(in the rows, 100 means zero)
Rotation paths and how fast each direction turns (degrees a step):
Each turn is a multiple of 5 degrees from 10 to 175, or 0.
Each row of a path follows its step; steps can be skipped.
Rotation 1:
step 4: 109 123 96 100 101 87 73 124 100 92 100 104 77 104 106 113 77 130 85 100 115 101 117 109 110 69 122 115 114 100 86 71 149 118 85 117
step 5: 76 69 99 68 89 143 124 97 109 102 98 72 75 89 98 76 85 80 90 117 116 122 84 93 99 93 105 80 84 95 93 79 103 108 122 117
step 6: 85 97 96 110 87 103 78 66 95 125 96 116 124 107 62 91 117 97 79 106 129 93 118 122 120 106 74 131 93 71 121 105 107 111 101 88
step 8: 113 100 99 90 104 122 109 62 74 84 113 117 114 80 91 118 62 109 95 118 94 93 76 50 102 112 112 122 113 99 93 92 110 96 124 111
step 10: 101 102 65 108 63 105 112 105 68 117 107 81 100 68 104 83 96 101 90 104 109 116 107 115 81 82 117 89 108 86 119 118 100 55 83 118
step 11: 130 91 111 102 94 107 109 86 119 113 87 100 123 118 105 92 84 68 57 63 95 92 109 92 96 80 110 124 118 119 108 103 126 104 131 82
step 12: 88 78 119 107 88 53 81 67 96 95 106 82 75 109 114 99 83 107 108 110 145 102 72 104 87 112 96 97 102 134 90 107 107 104 92 112
step 15: 112 97 116 93 62 113 74 62 76 90 85 122 89 101 85 91 97 101 100 93 96 127 116 103 105 95 80 93 134 116 117 124 65 110 91 109
Speeds:
97 92 110 95 95 104 103 97 102 108 109 98 107 90 100 109 91 102 110 102 106 108 99 102 94 106 102 97 113 90 100 106 97 99 93 99 | 155
99 105 104 98 88 111 95 94 106 90 104 103 108 100 93 94 110 100 107 97 96 102 99 97 107 110 98 100 96 96 99 89 103 105 94 112 | 40
108 102 97 86 98 104 114 110 104 96 103 99 98 93 99 102 105 105 95 105 95 105 97 102 98 103 104 112 99 109 106 101 112 97 93 96 | 120
97 118 102 100 84 103 98 106 94 108 105 99 92 103 113 103 99 92 104 96 95 101 97 99 107 97 107 100 106 100 104 100 103 98 107 99 | 55
94 101 101 90 97 101 99 96 89 102 84 104 103 98 98 95 105 104 105 100 101 115 93 95 90 97 111 96 95 104 98 100 93 94 104 102 | 145
Rotation 2:
step 3: 86 124 118 133 87 158 108 97 90 115 103 141 100 119 80 96 107 86 104 99 96 95 89 129 80 102 90 95 98 110 83 105 93 91 93 100
step 6: 98 124 96 142 87 86 104 122 95 139 127 117 93 106 88 110 68 101 91 119 122 112 82 114 86 98 91 101 124 110 85 73 99 90 101 103
step 7: 122 100 112 96 107 93 94 100 83 115 53 105 85 135 104 97 121 95 68 98 97 95 91 108 121 88 97 90 120 114 79 119 88 61 106 122
step 8: 82 143 99 129 87 130 92 94 59 124 91 110 121 101 104 109 101 77 117 76 73 88 100 85 107 98 93 107 105 87 127 99 93 97 100 95
step 10: 113 101 83 113 128 92 97 137 90 129 96 115 74 114 91 111 116 117 81 62 90 99 84 103 101 112 76 65 85 99 104 119 104 80 96 90
step 11: 103 155 108 121 77 85 100 103 76 108 99 85 69 109 102 125 74 86 91 125 98 103 113 101 98 95 82 87 106 96 119 95 76 104 100 127
step 13: 98 95 120 123 120 92 84 110 71 125 87 105 116 131 118 121 96 90 106 79 104 68 87 109 109 112 90 106 115 85 120 114 99 63 121 86
step 15: 124 112 102 117 103 129 93 134 97 124 125 128 75 127 57 94 99 106 91 82 118 104 90 96 89 77 90 107 88 97 105 87 95 91 103 110
Speeds:
95 102 98 99 85 110 95 91 104 101 100 108 85 92 97 101 91 105 102 97 105 105 101 96 101 93 103 102 108 97 103 99 97 103 107 89 | 120
95 88 98 107 89 106 101 100 94 102 105 96 102 90 113 103 98 92 100 106 105 107 97 104 92 104 92 95 103 106 104 101 100 102 103 113 | 140
95 107 96 107 97 108 100 103 114 95 97 100 102 99 93 106 89 90 100 108 99 99 98 102 98 98 102 107 96 95 94 94 110 99 85 106 | 125
107 89 106 100 106 106 100 94 108 112 106 93 92 103 103 104 108 102 103 99 104 100 93 97 96 94 102 104 107 101 97 97 95 94 84 97 | 125
94 104 94 95 103 96 97 98 107 93 113 104 104 98 100 105 99 94 96 95 110 86 95 92 101 102 95 86 108 100 92 102 95 97 101 100 | 90
Rotation 3:
step 1: 94 95 120 124 93 112 94 69 119 106 87 81 122 113 83 108 71 94 79 99 102 104 70 101 114 111 125 118 132 109 88 92 121 110 75 104
step 2: 53 118 110 100 107 114 107 91 138 96 95 93 91 112 93 87 112 77 103 78 114 72 73 110 75 119 101 106 93 101 126 94 91 109 107 109
step 3: 79 117 97 101 104 101 115 82 111 106 58 71 111 102 104 107 99 124 89 83 95 111 98 71 112 101 119 136 102 102 120 100 126 95 90 69
step 7: 88 115 129 104 113 125 93 93 122 108 85 97 107 100 91 96 93 77 78 100 74 97 84 91 121 94 96 137 91 85 142 70 95 95 94 84
step 9: 71 105 111 89 95 136 86 64 113 122 94 89 111 125 97 79 118 81 68 82 114 89 96 98 128 102 106 98 92 103 101 101 119 117 88 90
step 12: 87 121 113 106 83 96 88 97 119 108 86 88 128 93 85 63 104 99 83 61 95 71 103 105 85 95 114 113 106 117 112 75 109 108 75 82
step 14: 79 82 102 111 102 108 99 83 112 112 94 75 126 100 81 100 127 71 92 79 105 113 79 72 97 73 118 103 119 97 108 72 83 85 96 75
step 15: 115 124 125 124 92 113 112 102 123 72 82 78 129 126 105 88 69 81 91 76 96 79 89 93 115 104 102 103 88 100 105 80 105 125 107 92
Speeds:
96 108 105 102 104 100 105 105 91 98 101 110 91 93 96 97 102 109 105 101 101 96 105 106 98 99 103 111 93 108 111 94 108 101 93 87 | 80
106 105 109 99 104 97 106 103 98 108 108 95 97 108 97 104 103 98 96 114 97 91 100 103 117 99 104 88 97 96 104 94 96 98 98 98 | 40
95 111 98 91 97 93 99 103 102 102 96 96 105 107 107 97 105 106 99 93 107 85 106 97 99 98 95 94 89 100 100 110 105 111 97 103 | 110
101 98 95 103 102 97 99 110 105 94 101 97 113 98 111 105 104 101 95 107 100 95 107 102 104 105 97 117 98 96 93 93 92 102 104 89 | 95
98 105 98 103 98 110 103 88 94 92 96 108 97 98 113 100 87 102 96 98 102 99 96 100 119 99 95 101 92 98 99 102 100 97 104 102 | 175
88 94 90 102 95 99 103 103 100 107 109 104 99 102 96 84 95 104 97 101 106 101 98 109 108 110 100 100 107 99 95 100 95 108 91 101 | 95
98 97 94 91 113 107 104 107 96 109 91 110 109 102 100 102 107 89 101 95 99 98 102 103 107 103 92 101 105 105 105 94 105 93 98 108 | 160
Rotation 4:
step 0: 110 100 65 85 114 110 129 100 117 132 94 91 87 90 104 109 89 124 130 103 72 122 118 108 136 110 86 75 98 107 90 66 100 106 103 99
step 5: 108 94 111 113 103 104 96 92 105 125 115 124 97 143 124 112 77 104 101 100 110 106 105 121 102 80 96 68 92 112 75 63 113 79 61 105
step 8: 102 72 76 134 70 114 95 100 80 69 110 115 101 103 75 74 99 118 104 118 108 100 71 117 117 114 110 119 84 99 105 95 89 105 139 104
step 9: 95 94 121 86 89 148 103 69 74 87 93 98 95 122 95 89 110 117 101 79 91 58 101 101 116 84 104 115 103 105 62 93 112 83 86 97
step 12: 124 111 53 101 93 89 112 143 67 110 104 89 96 99 99 90 92 116 117 112 117 118 97 96 99 107 112 84 69 118 77 110 76 94 88 88
step 13: 102 95 78 94 94 147 121 101 87 94 103 102 114 108 75 109 132 79 123 92 121 89 85 82 122 83 134 71 101 95 119 102 107 113 109 111
step 14: 125 113 100 125 82 104 121 86 104 98 100 90 123 120 59 131 100 117 113 109 88 81 118 79 93 90 101 134 93 87 83 94 75 104 107 70
step 15: 66 92 112 144 85 111 97 86 100 99 128 118 89 73 79 102 83 73 93 102 93 94 112 81 135 76 95 92 115 112 91 95 87 95 71 99
Speeds:
103 106 89 93 98 102 109 97 96 86 101 94 94 98 91 102 98 86 98 108 108 99 99 95 97 102 100 110 100 105 100 94 102 96 88 101 | 20
103 110 104 102 111 101 115 100 109 101 90 98 108 101 104 101 100 100 103 109 102 89 100 98 102 103 96 100 105 101 110 96 99 110 110 108 | 110
102 105 95 92 97 88 96 95 95 102 95 106 111 105 101 101 113 112 98 104 99 96 109 97 103 101 94 101 95 96 94 91 106 104 88 101 | 160
100 105 108 91 96 105 109 100 106 106 101 111 98 114 92 107 101 94 101 101 92 105 93 101 93 89 100 103 103 91 89 97 101 101 103 102 | 85
104 90 100 99 96 104 109 100 89 99 102 96 116 104 106 86 98 92 99 105 93 98 100 93 100 93 99 100 94 97 97 111 92 102 97 102 | 20
Rotation 5:
step 0: 104 76 82 111 100 121 91 139 106 95 96 119 98 99 103 93 129 122 114 94 68 128 105 97 85 113 86 120 107 116 81 94 121 101 76 122
step 2: 101 129 87 87 110 95 109 91 85 108 79 113 95 120 97 84 116 95 106 106 99 93 90 86 92 121 92 110 86 112 168 104 89 89 88 88
step 3: 129 96 88 101 98 100 112 108 66 89 125 133 124 117 103 101 110 81 80 88 105 84 94 95 90 78 110 116 87 96 71 115 118 76 105 119
step 5: 83 69 121 90 93 95 95 99 110 76 87 117 90 114 112 77 101 114 90 106 110 88 115 108 118 125 103 127 106 139 121 101 133 120 103 111
step 7: 92 108 88 85 77 119 98 110 71 105 106 89 94 117 143 117 97 101 125 101 102 110 83 100 75 76 107 107 71 91 120 105 124 110 89 75
step 8: 114 99 88 91 126 84 105 119 92 99 72 101 128 126 80 117 76 109 96 89 112 82 113 66 109 106 99 94 105 86 103 114 124 120 127 127
step 9: 109 106 108 103 80 78 125 139 112 81 98 94 82 88 119 63 106 97 101 129 84 109 126 68 94 100 94 110 97 104 89 85 91 75 95 108
step 11: 96 78 65 99 128 100 117 93 106 93 111 98 90 91 99 128 114 137 108 119 95 97 90 89 113 104 95 96 91 88 138 132 111 86 79 109
Speeds:
98 103 91 94 86 96 94 101 98 105 106 107 101 100 107 96 100 102 96 89 102 113 94 95 109 104 97 100 102 102 110 90 97 106 108 100 | 140
97 113 106 104 99 108 106 104 95 101 101 98 85 96 98 96 93 87 105 103 100 105 101 104 94 100 93 109 99 100 109 100 102 112 102 93 | 140
105 115 112 103 107 98 101 94 107 104 88 106 100 97 98 112 101 106 94 100 93 113 94 96 104 93 98 99 104 97 103 102 101 96 105 104 | 160
103 97 96 99 107 103 92 95 102 110 98 101 90 102 104 91 104 99 95 104 100 105 108 85 92 98 100 97 100 99 87 103 104 114 104 107 | 85
Rotation 6:
step 0: 104 100 141 63 109 107 96 100 101 110 105 116 98 80 100 121 86 108 123 119 97 122 104 88 116 76 98 106 99 74 116 79 93 77 87 77
step 3: 97 74 124 103 79 96 112 71 104 129 106 96 89 88 103 105 117 117 98 112 118 99 72 105 139 88 97 89 96 105 129 74 101 72 93 103
step 4: 100 107 116 78 117 92 106 61 93 97 88 106 120 79 93 105 87 86 99 89 122 77 113 87 120 88 116 96 95 93 131 84 84 100 72 69
step 5: 92 84 107 87 116 115 109 85 102 130 80 92 87 71 86 112 79 97 111 120 78 111 117 107 119 81 113 106 139 93 108 115 96 103 65 105
step 6: 116 67 119 97 81 86 148 102 95 116 95 92 81 66 94 95 112 69 84 111 100 99 128 95 105 93 106 102 92 118 105 88 118 91 93 95
step 9: 92 83 104 90 119 117 83 83 110 114 90 95 86 70 93 99 89 81 82 93 83 110 128 72 105 102 109 111 95 124 118 93 99 68 74 72
step 10: 85 54 81 91 92 95 115 72 82 136 98 100 82 84 83 75 105 98 94 97 91 105 107 124 130 85 97 98 110 112 127 96 107 101 111 98
step 15: 92 82 109 101 89 87 126 74 73 119 101 127 108 115 103 108 102 108 103 98 120 92 105 92 126 92 92 80 108 138 115 67 119 73 92 92
Speeds:
100 113 99 99 101 90 96 96 106 98 101 103 101 100 101 115 95 105 104 96 103 105 97 94 99 91 99 83 101 95 100 96 88 99 98 91 | 90
98 111 106 99 96 102 96 92 107 98 102 90 105 103 103 98 100 106 90 101 102 104 107 119 104 94 96 99 92 100 110 108 105 98 98 101 | 40
95 101 100 97 105 100 97 102 95 103 99 103 89 100 99 107 102 106 97 123 104 95 106 102 111 107 94 97 96 98 93 107 94 104 106 96 | 135
101 92 106 105 91 104 101 111 114 91 84 101 102 93 99 105 96 97 96 94 104 100 99 100 112 106 100 95 96 97 101 102 97 96 107 102 | 140
99 106 104 93 105 97 95 105 95 96 99 98 102 90 102 101 89 95 92 95 101 94 100 96 93 104 86 114 90 98 95 101 95 93 93 93 | 155
Rotation 7:
step 0: 72 72 115 99 68 80 105 64 78 109 105 100 98 112 78 119 137 117 104 90 95 114 68 107 107 106 95 103 81 101 102 126 106 136 73 104
step 2: 73 122 86 98 68 98 89 87 88 100 104 89 78 97 127 136 97 138 126 93 91 97 113 87 76 90 111 91 105 64 69 92 122 95 112 76
step 4: 88 118 85 153 98 114 123 98 107 108 104 108 84 103 63 81 99 88 105 117 63 91 124 109 98 101 80 78 85 102 83 103 138 113 81 79
step 6: 105 69 90 98 100 99 115 61 83 75 94 100 103 87 93 119 103 77 87 65 113 90 94 118 104 116 106 47 73 77 84 98 90 118 84 80
step 9: 75 130 118 138 127 104 86 106 112 96 108 118 103 82 76 112 104 110 122 135 83 106 92 101 87 86 75 87 124 102 105 71 140 115 112 120
step 10: 73 96 87 147 99 95 98 115 100 96 96 108 112 120 88 77 128 91 94 108 93 79 80 98 119 82 119 72 54 109 136 93 115 89 121 95
step 13: 102 85 70 85 86 100 98 62 121 94 114 86 108 97 99 98 62 123 116 70 95 119 107 120 69 88 82 105 114 64 98 68 112 82 107 119
step 15: 66 133 100 144 82 93 122 93 141 111 97 111 128 106 87 86 102 106 86 81 91 99 113 81 98 118 93 76 100 103 137 93 107 104 106 124
Speeds:
108 106 93 103 100 113 106 96 104 90 102 96 96 104 96 93 102 104 103 95 103 111 101 101 108 107 97 85 101 99 101 98 91 89 101 104 | 155
93 100 107 93 100 105 101 107 92 99 104 96 83 96 95 96 99 103 102 96 106 102 115 98 97 106 105 91 96 105 95 104 106 112 98 94 | 20
102 98 93 98 99 105 94 98 96 95 90 95 110 105 118 102 96 107 101 102 106 95 102 106 95 101 105 92 105 105 92 111 105 102 96 105 | 70
97 94 105 105 96 99 102 101 101 107 93 97 97 86 102 93 117 100 91 95 97 95 92 101 102 100 103 87 105 98 107 109 97 99 95 104 | 70
103 98 111 107 92 92 101 91 102 91 105 100 96 103 106 100 99 93 100 93 112 113 96 97 88 99 106 104 106 96 104 99 102 103 92 104 | 55
103 102 104 119 105 104 94 106 101 100 107 105 102 107 97 94 103 96 95 97 102 96 102 108 110 104 109 107 100 95 93 110 109 101 106 101 | 60
Rotation 8:
step 0: 120 94 77 92 74 102 85 98 93 117 85 107 87 128 111 74 102 121 109 95 121 73 135 135 107 115 110 116 85 93 114 99 86 101 102 93
step 1: 101 102 99 112 104 95 116 102 79 129 101 88 125 126 125 108 76 113 96 96 87 129 100 76 104 107 82 81 90 65 111 105 134 101 108 108
step 2: 125 102 99 78 88 105 84 90 128 116 84 85 137 106 95 94 121 116 98 89 80 85 85 108 98 97 122 121 102 91 94 73 89 105 59 114
step 5: 105 127 109 80 103 93 81 108 126 121 108 88 101 105 95 100 124 82 104 94 100 99 92 120 109 71 75 129 132 76 126 96 94 95 116 84
step 10: 84 98 92 119 106 99 100 98 84 60 109 78 123 97 90 107 110 83 73 113 91 98 128 80 98 92 93 108 141 84 91 74 86 95 90 111
step 11: 111 97 68 112 94 96 60 93 115 111 109 125 104 86 117 83 88 86 119 93 111 97 98 88 112 106 107 116 110 117 94 106 70 90 120 60
step 12: 93 100 90 95 77 116 125 109 78 89 89 131 115 135 113 99 89 95 93 121 127 96 144 94 100 95 74 98 102 86 102 118 100 86 99 114
step 13: 106 97 72 135 112 74 83 89 92 118 101 109 120 102 121 91 112 114 102 109 74 99 102 89 90 89 111 121 111 69 82 85 126 113 84 83
Speeds:
100 101 91 100 101 101 99 110 102 110 99 106 105 93 102 105 101 109 104 113 90 97 108 102 100 97 94 97 83 95 105 102 103 98 93 100 | 60
110 99 107 101 100 107 99 97 96 98 106 105 103 98 98 86 107 95 103 105 97 109 92 90 108 104 103 94 89 98 97 98 105 87 104 96 | 145
102 105 103 100 99 99 78 94 97 99 97 107 106 97 101 103 94 107 111 96 100 104 97 98 96 102 101 101 97 111 88 102 105 108 95 104 | 155
100 92 88 101 96 95 107 87 93 102 95 105 104 106 110 100 95 106 105 108 103 101 109 95 106 100 109 98 107 101 93 93 99 94 97 93 | 25
94 90 105 106 96 106 93 108 103 103 98 96 89 104 94 96 92 111 102 108 104 104 94 99 105 101 96 101 101 91 94 95 92 107 101 88 | 135
94 92 105 104 95 111 109 95 101 100 104 101 110 103 98 110 98 94 109 101 107 89 91 96 100 92 94 105 94 94 93 98 102 99 98 111 | 135
105 110 106 92 105 111 106 95 100 99 101 96 99 99 106 90 101 103 110 105 98 95 109 108 98 101 84 95 105 102 92 92 96 104 104 102 | 155
Rotation 9:
step 0: 103 108 109 111 107 108 123 111 127 136 119 77 103 117 82 68 151 108 97 118 110 106 92 79 117 97 87 87 111 119 95 61 87 91 96 113
step 1: 93 141 92 100 71 98 95 100 95 87 87 96 118 122 78 60 106 87 94 126 82 117 52 107 90 107 118 90 107 112 119 97 130 101 101 118
step 3: 102 96 100 93 107 119 137 86 108 104 140 94 91 100 73 98 116 115 96 125 105 116 80 67 102 85 85 104 115 85 115 59 111 88 90 135
step 7: 80 70 113 133 74 104 98 126 113 72 119 95 110 109 83 92 113 88 99 107 93 121 48 69 124 83 89 106 112 105 95 96 104 113 84 110
step 9: 115 115 80 86 76 107 95 101 100 84 122 119 132 131 103 77 120 80 119 126 110 78 66 113 87 87 106 98 97 80 119 65 100 90 114 119
step 10: 74 94 103 140 98 93 116 112 93 93 103 95 97 115 87 101 117 83 80 129 120 103 70 104 136 92 75 83 93 91 107 75 87 146 91 117
step 14: 87 104 117 135 70 97 123 96 79 103 135 112 143 109 68 114 97 101 82 98 90 116 87 106 89 92 112 83 111 90 136 95 95 123 117 101
step 15: 116 57 117 127 59 120 113 104 89 105 94 90 129 105 109 92 113 110 122 107 102 86 59 80 103 95 74 128 91 112 109 86 87 93 105 104
Speeds:
100 102 109 109 102 99 89 103 96 104 94 94 101 107 98 106 112 103 100 101 106 106 115 107 101 97 101 100 95 103 105 99 83 95 99 105 | 175
96 94 96 110 90 98 86 104 105 97 102 102 99 97 100 103 106 98 106 105 104 96 93 95 102 103 108 102 99 93 88 100 93 104 107 85 | 140
101 95 102 102 102 92 102 106 106 100 105 97 106 109 116 94 106 90 106 82 99 100 94 99 99 98 104 90 96 103 97 103 99 99 97 104 | 40
107 109 95 101 102 104 91 89 106 96 91 86 105 109 100 94 93 101 103 95 103 95 93 108 99 103 98 110 94 96 103 102 102 95 98 93 | 100
95 96 96 101 104 96 93 99 87 97 103 101 102 98 103 106 100 116 89 96 102 99 86 107 98 104 95 86 96 94 100 98 99 93 97 100 | 90
94 107 100 106 102 106 101 100 97 104 101 107 91 106 101 102 107 99 99 93 100 90 102 94 112 102 81 103 92 105 96 106 102 103 93 94 | 135
